Named moves (each a turn or a mirror), then the moves between two rows, first move first; the first pair answered
rezu (before => after):
[  4  22   8  27 -12   1  19 -10  -3  43  10  10   6  10  -9  -4] => [  7  18   6   2   6  -3  16  19 -14   2  16 -12  25  20  -6  31]
[ -5  13  -1   9  -1   8  13  -5 -10   3   7  -7  -2   6 -13   2] => [-10   7   0   7  -1   8   8  -4  -3  -3   5 -11   5   5 -13   8]
[-33 -34  17   6 -18   6 -29   5 -13  39  -5  -2 -23 -27   1  18] => [-30 -34  17 -13  -1   9 -26  27 -12  11  -1 -25  -8 -28   3  45]
pevu (before => after):
[ -3   5  -7   7  15 -12  14   5 -17  -6  -5  -1   6  -4 -19  -8] => [-15  -8   6   2   6   4  -1   5 -19  10  -2  -6   0 -15 -10   8]
[-21  19  11  18  -2  12  32  17 -17  21 -16   6  -4  20 -42 -10] => [-37   6  20   7  -6  24  16  15 -13  18 -16   9 -11  16 -40   3]
[-16 -10  15   2 -15  11  -2  27 -51   8  20 -17 -11 -15 -28  39] => [ -8  20   5 -15  -4   6   6  31 -42 -38  28 -16   4  13 -40  26]
[  5  -1  27 -13   5  12  37  33 -18 -20   4  -4  10   2   7  62] => [ 15   8  13  -6   9   2  51  35 -26 -17   4   2  17   1   2  46]
zopif (before => after):
[-16  -9  -3  16  -2  40 -34  -3  -3  12  10  22   4  12 -23   1] => [ 40   0 -29  27   3  22   6  21   5  26  13  27  20   4  -4  -1]
[ 14  -2  -5  -3   4 -24 -27   7  11   4 -32 -27 -14 -38  25 -15] => [ -4  -4   0  -8   6 -16 -41   0   7   0 -27 -27 -14 -34  17 -15]
[ 12  -5 -13  38 -11 -20  24 -10  -6  50  -5  27 -19 -21   3 -35] => [-23 -13   3  30 -19  -3  -6 -28 -10  42 -10  27 -33 -19  -6 -33]
lize (before => after):
[ 15 -12   3 -13 -21   5 -28  -9  32  23  -6  -3  -7 -21  38  -4] => [  0 -11  16  25 -11  -6  11 -14 -32  53  -3   8 -13 -12 -10  -7]
[ 11  -1  -6   1  23  -7 -14  16  17 -10   6   4   6  -2   5  17] => [22 -4 -1 13 13 -4  6 14 16 14 10 10  6 -2  8 15]
[-35 -15  19  -9 -17  19 -35 -25  11  10   2   4 -19 -21   3  -2] => [-32 -15  22   5 -20  19 -23 -28  -1  24   3  13 -23 -17  -3  -4]
[ -7  -8 -22  13  12  -7   2   8 -13 -10  11 -11   0 -35 -19  -5] => [ -2  -5 -26  -1  11  -4  -4  10   7 -16   9  -8   2 -40   5  -2]
Now pairs of rows:
Between the rows of a pair lie 2 to 4 moves.
[ 33  -9 -29 -25   8 -23 -10  32  19  -6  11 -21   2 -22  43  24] => [  5 -27 -26  -3  22 -32  -9  38 -15   9   0 -22  -3 -41  21  22] -> zopif, pevu, pevu, rezu
[ 23 -14  34   4 -15 -14  28  36  20   8  -6 -12  24 -12  25  -2] => [  9   8  19   0   2 -26  27  36   5 -33  -1 -13  37  -4  -4 -14] -> lize, pevu, lize, pevu
[ 27  34  22  13   6  -3  24 -18   3 -23  25  -3  15  53 -28 -27] => [ 21  11  31  10  22  -6  40  15 -37 -12  28 -19  20  28 -35  15] -> pevu, pevu, zopif, lize
[  3  23 -35 -12  13 -23 -14 -15  34 -32 -20   1   7  -9  -2 -31] => [-48 -10  24  -9  -1  20 -28 -32 -12  -6 -11  -8 -21   8 -30  10] -> lize, rezu, lize, zopif
[ 44  37  -5  -5 -20 -26  23  -6  40 -16  10 -11   2   7  19 -52] => [ 46   1  11   1  -6 -32  50  40 -20  22  19 -35   3  -9  11  22] -> pevu, rezu, pevu, lize
